Named moves, each a turn or a mirror, and the order they were made in; the first pair answered:
lovek:
[-1.44 -0.01  1.04  0.23 -1.22 -2.31 -1.10  2.24] => [-2.18  0.60 -2.45  1.75 -0.64  0.81  1.06  0.39]
[ 1.59 -0.99  1.27 -1.05  1.50 -0.78 -0.79 -0.39] => [ 1.26 -0.45 -0.88 -0.11  1.74  1.09  0.51 -1.62]
[ 0.91  0.74 -0.97 -0.82 -0.21  0.07 -0.11  1.11] => [ 0.88  0.57 -0.96 -0.61 -0.05  0.24 -0.31  1.16]
[-0.47  3.33  2.02 -2.24  1.61 -0.25 -2.45 -1.16] => [-1.03  3.84 -0.24 -1.53  2.12  1.68 -0.83 -2.38]
fab:
[ 0.16  0.50  0.51 -0.17 -0.36 -0.57 -0.48  1.00] => [-0.53  0.47  0.15  0.13 -0.54 -0.36 -0.13  1.13]
[-0.13  0.33  0.90  0.01  1.10  1.06 -0.60 -0.59] => [-0.75  0.43  0.47  0.46  0.78  1.08 -0.33 -0.72]
[-2.83 -0.45 -0.17  0.96 -1.03  0.23  0.83  0.58] => [ 1.34 -1.12  2.25 -1.26  0.72 -0.38 -0.81  0.45]
mozi:
[ 3.28 -1.69  1.87 -1.24  2.69  0.41 -0.35 -2.39] => [ 0.88 -0.08  2.93 -1.99  2.69 -0.65 -1.68 -2.84]
[ 2.11 -3.67  2.01  0.77  2.22  0.10 -0.26 -2.36] => [ 1.62 -2.62  2.98  0.07  2.64 -0.47 -1.44 -2.57]
[ 0.52 -1.09  0.77 -0.26 -0.89 -1.23 -0.32  1.07] => [ 0.39 -1.05  0.84 -0.32 -0.68 -1.21 -0.42  1.05]
[-2.73  0.91 -1.11  0.64 -0.02  0.75  0.28  0.03] => [-1.38 -0.24 -1.88  1.30 -0.13  1.50  1.24  0.10]
Lam:
[ 2.03 -1.51  2.19 -1.39  0.47 -1.53 -0.63  0.19] => [ 3.70 -0.24  0.42 -1.44  0.91  0.20  0.04  0.38]
[ 0.75 -0.49 -1.29 -0.04 -0.14  1.21  0.84  0.29] => [-0.67  0.12 -1.34  0.17 -0.13  1.14  0.73 -0.11]
[-1.86 -0.38  1.00  0.86  0.81 -0.64 -0.24  0.14] => [-0.36 -1.11  1.64  0.65  0.80 -0.96 -0.43  0.68]
[ 1.93  0.69 -1.34 -1.02 -0.35  0.95  0.24  1.53] => [ 0.04  1.97 -1.92 -0.81 -0.02  1.49  0.32  0.57]
luz:
[ 1.15 -1.48 -1.44  0.34 -0.70 -0.38  1.19  1.09] => [ 0.93 -1.13 -1.48  0.35 -0.92 -0.43  1.17  1.56]
[ 0.12  0.16 -1.45  0.72 -0.79  1.07  1.39  0.85] => [ 0.41  0.58 -1.47  0.14 -0.63  1.27  1.21  0.96]
[-0.58 -0.90 -1.40  1.34 -2.96 -1.78 -0.24  3.86] => [ 0.17  0.82 -1.40  0.26 -2.41 -1.49 -0.75  4.35]

Each pair is two moves apart.
[-0.86  0.08 -1.79  0.57 -2.08  0.65  2.00  1.11] => [-0.93  0.97 -2.14  0.27 -1.28  1.34  1.97  0.32]  mozi, Lam
[ 0.57 -1.65  0.97  1.09 -0.38 -0.13  0.32  1.17] => [ 1.01 -1.20 -0.45  1.05  0.15  1.41  1.12 -0.05]  mozi, lovek
[-2.69  0.99  1.61 -0.83  0.20 -0.74 -0.69 -1.11] => [ 1.69 -1.03  2.15 -1.40  0.30 -1.28 -0.67  0.83]  Lam, Lam
[ 2.94  2.41 -2.94 -1.83  1.42  2.11 -0.50  1.69] => [-1.63  2.95 -3.64 -0.31 -0.76  1.19  0.00  3.15]  lovek, fab
[-3.14  1.76  1.87 -2.59  2.16 -0.79 -2.05 -3.10] => [-3.29 -3.02  3.00 -0.49  0.03 -2.94 -1.20 -1.56]  mozi, Lam
[ 2.04 -0.58 -0.44  0.66  0.08  1.41  1.49 -0.01] => [ 1.47  0.91 -0.81  0.01  0.83  1.86  1.17 -0.70]  Lam, mozi
[-0.04  1.99 -1.04 -2.05  0.31  1.72  0.20  1.88] => [-3.02  1.49  0.85 -1.69 -0.16  0.07 -0.78  1.07]  Lam, Lam
[ 2.52 -2.53  0.43 -0.19 -0.08  0.12 -0.06  1.50] => [-2.57 -0.40 -1.34  1.09 -1.53  0.34  0.35  1.49]  mozi, fab
[ 2.27  0.28 -0.11  1.04 -2.03 -0.70  0.32  4.56] => [ 3.89  0.91  0.95 -0.48 -0.65 -0.56 -0.72  3.78]  mozi, luz
[ 1.38  0.28 -2.96  0.64  1.19  3.03  1.63 -1.82] => [ 2.22 -0.07  0.49 -1.17  2.62  1.45 -0.52 -3.26]  Lam, fab
[-1.65 -3.56  2.98  1.06  0.36 -2.87 -0.18 -1.64] => [-1.11 -3.00  3.46  0.37  0.12 -3.44 -0.86 -0.42]  luz, fab
[ 1.79 -1.65  1.65 -0.85 -1.02 -1.68 -1.17  1.18] => [-0.70 -1.66 -0.56  0.92 -2.33 -1.22  0.37  1.99]  fab, Lam
[ 2.16 -0.41  0.74 -1.17  0.96 -0.62 -1.45 -0.49] => [ 1.13  1.44 -1.01 -1.07  1.27  0.98 -0.77 -1.38]  Lam, Lam
[-2.07  3.67  1.34 -0.66  0.52  0.05 -3.47 -0.82] => [-3.03  3.50  0.68 -0.09  0.60  0.82 -2.93 -1.39]  luz, fab
[ 0.90  0.86 -1.06 -0.32 -2.54 -0.81 -0.04  4.20] => [ 1.79  2.50 -1.76 -1.40 -1.33  0.57 -0.41  3.26]  Lam, luz
[-0.81  0.95 -2.53  1.22 -0.09  1.21  2.09 -1.88] => [ 2.69  0.42 -1.62 -0.09  1.27  1.29  1.59 -1.76]  mozi, fab
[-0.24  0.63 -0.44 -0.18 -1.66  0.23  1.16  2.20] => [ 0.83  0.97  0.97 -1.34 -0.93 -0.66  0.02  1.92]  fab, mozi
[-1.59 -0.40  1.07  0.56 -0.72 -0.98 -1.09  1.22] => [-1.29  0.01 -1.39  1.26  0.32  1.69  0.40 -0.65]  fab, lovek
[-3.09 -0.63  0.78  1.44 -2.36 -2.05  0.62  1.89] => [ 3.99 -0.53  1.26 -0.91 -0.26 -0.77  0.05  2.66]  fab, Lam
[-0.07  0.21 -3.15  1.01 -0.31  1.37  1.51  0.50] => [-1.76 -0.24  1.09 -0.08 -1.13 -2.49 -1.14  1.44]  Lam, lovek
[ 2.68  0.42 -0.07 -1.06 -0.42  0.15 -0.18  2.27] => [-1.50  1.94 -0.88 -0.12 -1.47 -0.08 -0.08  2.03]  mozi, fab
[-0.20  0.85 -0.70 -0.59  1.82  1.14  2.41 -4.13] => [-0.61  0.00  1.33 -0.55  1.86 -0.24  1.30 -4.55]  Lam, fab
[-4.99  3.10 -0.17  0.63 -2.58 -1.00  1.59  0.55] => [-0.10 -1.15  2.94  0.19 -2.92 -3.78  0.78  3.16]  Lam, Lam
[-0.98  1.97 -0.51 -0.33  0.46  0.63 -0.22 -0.24] => [-2.26  0.15 -0.38  0.87 -0.42 -0.16  0.31 -0.05]  Lam, mozi
[-1.45 -1.37  0.11  2.63  0.21  1.62  2.31 -0.11] => [-0.10 -0.56 -0.33  2.11  0.95  2.56  2.40 -0.72]  mozi, Lam
[ 0.17 -1.90  2.40 -0.89  1.21 -0.18 -1.16 -2.70] => [ 1.21 -2.59  2.31 -0.86  0.79 -0.63 -0.76 -1.79]  mozi, Lam
[-2.73 -0.88 -0.95  1.54 -0.16 -0.20  0.97 -1.45] => [ 2.12 -0.49  1.57 -1.43  1.30 -0.96 -1.15 -0.62]  luz, fab
[ 2.98 -3.49  1.62  0.56 -0.43 -1.80  0.69  1.79] => [ 1.46 -0.93 -3.05  1.90 -0.85  1.41  3.10  1.95]  Lam, fab
[-3.49 -0.92 -1.37  2.36 -2.55 -0.11  1.94 -0.21] => [ 2.21 -3.30  2.91 -0.23 -0.79 -2.23 -0.46  0.23]  Lam, fab
[-0.78 -0.21  2.63 -0.37  0.39 -1.06 -2.11 -1.32] => [ 0.90 -2.04  2.56  0.14  0.03 -1.11 -1.53 -0.58]  Lam, luz
[-1.05 -0.20  2.27  0.12 -1.35 -3.95 -1.74  3.19] => [ 1.43 -0.44  1.05  0.11 -1.50 -3.26 -0.81  4.63]  fab, Lam
[-1.06  0.77 -0.57 -0.24  1.07  1.59 -0.04 -2.55] => [-0.62 -1.40  2.01 -0.21  0.68 -0.49 -1.20 -1.97]  Lam, Lam
[-1.74  2.27 -2.63  0.80  0.21  2.08  1.09 -0.56] => [ 1.07  2.58 -0.48 -1.35  2.29  1.86 -0.53 -1.79]  fab, Lam
[ 0.33  0.11 -3.01  0.74 -0.26  1.88  1.58  1.00] => [ 2.72  0.25 -1.64 -0.74  0.84  1.58  0.59  1.01]  luz, fab
[ 0.57 -1.75  0.81  0.85  0.96  1.30  0.94 -1.38] => [-1.19 -1.34  0.08  1.62 -0.04  1.27  1.48 -0.69]  fab, luz
[ 0.64  0.60 -1.15  0.93  0.71  1.51 -0.20  0.02] => [-1.66  0.13  0.13  1.02  0.27  0.16 -0.84 -0.63]  Lam, Lam
[ 0.26  2.41 -1.04 -0.22  1.48  3.85  0.93  1.75] => [ 1.89  1.99  1.76 -1.84  1.56  1.29 -0.97  2.96]  fab, lovek
[-2.45  0.12 -0.47  0.99 -0.15 -1.20  1.86 -0.34] => [ 2.45 -0.21  0.44 -1.22  1.90 -0.86  0.98 -0.16]  fab, Lam
[-1.38  1.97 -0.37 -0.93  0.85  0.88 -0.37 -1.38] => [-0.75 -0.33  2.01 -0.98  0.26 -1.30 -1.43 -0.82]  Lam, Lam
[-1.46  3.36 -0.12 -1.71 -0.93 -0.72 -0.64 -0.22] => [-0.02  1.35  1.92 -1.84 -1.17 -2.28 -1.48  0.84]  Lam, Lam
[ 0.06  0.94 -3.10 -0.72  1.11  1.11  1.72 -0.19] => [ 2.35  0.19 -0.17 -2.49  1.58 -1.00 -0.28  0.79]  fab, lovek
[ 3.36 -4.83 -2.45  3.11 -0.37  2.08  1.34  0.09] => [ 4.51  0.55  2.12 -2.73  2.64 -0.12 -3.81 -0.59]  mozi, mozi
[-1.53 -0.41 -0.78  1.41 -0.42  0.71  0.56 -1.66] => [ 0.22 -1.83 -0.33  1.59 -0.55  0.30  0.71 -1.28]  Lam, mozi
[-0.26  3.32 -0.64 -0.66 -0.08  0.78 -0.51  1.04] => [-2.50  2.11  0.51  0.32 -0.90 -0.42 -0.77  0.77]  mozi, Lam
[-2.77  0.11 -1.85  2.61 -3.48 -3.11  0.43  1.27] => [-0.70  1.27 -3.50  1.94 -3.12 -1.85  0.90  2.70]  luz, mozi
[ 3.92  1.27 -2.70 -1.21  1.02  2.25  1.34  1.30] => [ 2.85  3.34 -2.37 -2.16  0.92  1.72  0.17  1.88]  lovek, Lam
[ 0.11 -0.43 -3.09  1.61 -0.54  1.59  2.33  0.10] => [ 4.41 -1.54  0.11 -0.84  0.91  0.09  0.24  0.53]  fab, lovek
[-3.71  1.28  1.49  0.09 -0.40 -0.99 -1.41 -1.11] => [-2.74 -0.83  2.55  0.54 -0.50 -1.67 -1.25 -0.86]  lovek, Lam
[ 2.94  0.95  2.25 -0.36  0.89 -0.91 -1.55  0.40] => [ 1.94 -1.65  2.69  1.18  0.67 -1.23 -0.81 -0.68]  luz, luz
[-2.30 -1.72  0.04  1.10 -1.67 -0.28 -0.08  1.31] => [-0.81 -2.13 -1.10  1.47 -1.30  0.88  1.08  1.22]  Lam, lovek
[ 0.74 -6.96  0.93  2.32 -0.40 -0.25  1.78 -1.21] => [ 3.79 -5.74  0.08  0.95  1.32  1.36  1.89 -2.10]  mozi, lovek
[ 1.49  0.53  1.59 -1.38  1.11 -1.05 -1.43 -0.11] => [ 0.84  0.21  1.98 -1.03  0.44 -1.68 -1.64  0.50]  mozi, Lam
[-1.47 -1.83  2.46 -0.08 -0.05 -1.15  0.33  1.08] => [ 0.24 -1.66 -0.46  0.62  1.07  2.02  2.43 -0.22]  lovek, mozi
[-1.68  0.77 -1.30  0.21  0.84  1.69  0.90 -2.34] => [-1.84 -1.71 -0.37  1.21  0.17  0.68  1.32 -2.16]  Lam, mozi
[ 0.79  0.10 -3.03  1.09  0.13  1.33  1.50  2.32] => [-3.79  0.11 -1.30  1.64 -0.23 -0.09  0.45  0.61]  Lam, Lam
[ 2.28 -1.81  1.03  0.24 -0.85  0.78 -0.60 -0.24] => [ 0.72 -2.24  0.65  1.26 -2.04  0.40 -0.20  0.33]  luz, luz
[-1.22 -2.02 -1.74  3.34 -2.36 -0.59  2.64  0.57] => [ 1.61 -2.95  1.78  1.08 -1.71 -3.23  0.11  1.74]  lovek, fab
[-0.79  1.65  3.01 -2.40  0.41 -1.32 -2.89  0.10] => [ 1.37  1.99 -0.18 -1.97  2.34  2.55 -0.74 -2.69]  lovek, fab
[ 2.74 -1.02  1.55 -1.11  1.28 -0.18 -0.23 -0.04] => [-2.75 -1.05 -0.07  1.44 -1.14 -0.46  1.00  0.23]  fab, Lam
[ 2.01 -3.70  1.25  0.79 -0.71 -0.86  0.59  1.48] => [ 4.41 -1.06 -0.60 -0.63  0.52  1.16  0.77  1.58]  mozi, Lam
[ 0.40 -0.42 -1.11  1.68  1.72  1.63 -0.41 -3.59] => [ 1.70 -1.24  0.00  1.22  1.79  0.98 -0.93 -3.60]  luz, fab
[-0.16 -1.16 -1.99  1.31 -1.20  0.46  0.85  0.37] => [ 1.99 -0.46 -1.91  0.10  0.15  1.34  0.45 -0.20]  fab, Lam
[-2.74  0.97 -1.48  0.88 -1.58 -0.51  0.30  0.08] => [ 1.81 -0.57 -2.53  0.72 -0.80  0.87  1.52  0.57]  mozi, mozi
[-2.35  1.80 -0.84  0.28 -1.57  0.29 -0.07  0.39] => [-0.81 -0.69  1.38  0.13 -1.99 -1.60 -0.83  1.34]  Lam, Lam
[-3.10 -1.26 -0.73  1.74 -0.13 -2.79  1.27  0.01] => [ 0.21 -2.50  1.34  0.36  0.99 -3.89  0.14  0.08]  fab, luz
[-2.67  1.82  0.50 -0.18  1.51  0.18 -0.49 -2.07] => [-2.57 -0.19  2.19  0.07  0.15 -1.95 -1.26 -0.23]  mozi, lovek
[-2.21  4.53 -1.00  0.52 -1.05 -0.18 -0.25  1.65] => [ 1.15  3.75  1.54 -1.48  0.29 -1.44 -2.01  1.94]  lovek, fab
[ 0.30 -1.30  0.72  0.03 -1.25 -1.54 -0.03  0.59] => [ 1.51 -0.99 -1.23  0.45 -0.79  0.22  0.97  0.38]  Lam, lovek
[-0.55  0.91 -1.26  1.14  0.53  0.97  1.28 -0.28] => [-1.89 -0.56  1.00  1.22  0.35 -0.87  0.45 -0.49]  Lam, Lam
[ 0.30  1.49 -2.94  0.22 -1.04  1.34  1.21  1.30] => [-0.20  1.25 -0.49 -0.56 -1.96 -1.27 -0.20  3.06]  lovek, fab
[-1.92 -0.46  0.98  1.23 -2.44 -0.99  0.15  1.66] => [ 2.96 -1.06  2.07 -0.71  0.01 -0.39 -0.76  0.41]  lovek, fab
[ 1.10  0.88  2.60 -2.54 -0.36 -2.65 -3.01  1.99] => [ 3.43  1.37 -1.80 -1.56  2.22  2.92 -0.01 -1.69]  lovek, fab
[-0.47 -0.36  2.23 -0.29  0.24 -0.57 -1.11 -0.44] => [ 2.22 -0.27  0.78 -0.60  0.41  0.66 -0.27  0.44]  Lam, Lam
[ 4.13  1.63  0.78 -1.45  0.00 -1.45 -1.73  4.18] => [ 0.10  1.77 -3.13  1.74 -2.26  0.42  1.16  4.63]  fab, mozi
[-1.27 -4.01  1.01  2.19 -3.49 -2.76  1.86  2.59] => [ 2.52 -2.34  2.52 -0.61 -2.32 -3.53 -0.08  4.24]  luz, fab
[ 0.26 -4.27  1.61  0.65 -1.06 -2.27  0.22  1.00] => [-1.66 -3.60 -1.38  2.29 -1.15  0.03  2.09 -0.19]  fab, lovek
[-0.76 -2.45  3.91 -0.37 -1.65 -4.08 -0.12 -0.71] => [-1.73 -2.49 -1.05  2.28 -1.31  0.42  3.65 -3.16]  mozi, lovek
[ 2.96 -2.48  1.03  0.77  1.59  3.53  0.34  0.96] => [-1.76 -1.91 -0.80  2.82 -0.57  3.31  1.51  1.60]  lovek, fab
[ 1.82  2.16  2.32 -3.07  0.26 -1.81 -2.81  0.16] => [-2.73  2.93 -0.76 -0.56  0.65  1.33 -0.61 -3.87]  lovek, Lam
[-2.41  1.55  1.06 -1.80  1.91  2.05 -2.40 -3.57] => [-4.03  1.75  1.00 -1.31  0.87  1.57 -2.41 -2.76]  lovek, fab
[-0.90  0.74  1.70 -1.73 -0.47  1.49 -0.44 -2.00] => [-1.41  0.84  1.93 -1.64 -0.85  0.88 -0.50 -1.53]  fab, lovek
[ 2.10 -1.57 -0.63  0.25  0.32  1.64  1.59 -1.03] => [ 1.47 -2.18  2.02 -0.37 -0.83 -1.23 -0.29  0.73]  fab, lovek
[ 1.60 -3.17  1.52  1.11  0.69 -0.58  0.95 -2.17] => [-2.48 -1.33 -0.69  2.61 -1.59 -0.17  1.97 -0.66]  fab, luz
[ 1.24 -1.80  2.59 -0.47  0.58 -1.89 -0.80 -1.06] => [ 1.84  0.03  2.38 -1.78  1.00 -1.58 -1.26 -0.62]  Lam, mozi
[-2.80  2.73  1.08  0.18  0.00 -0.09 -1.22 -3.49] => [-3.41  2.44 -0.83  1.71 -1.51  0.55  0.24 -2.19]  mozi, luz
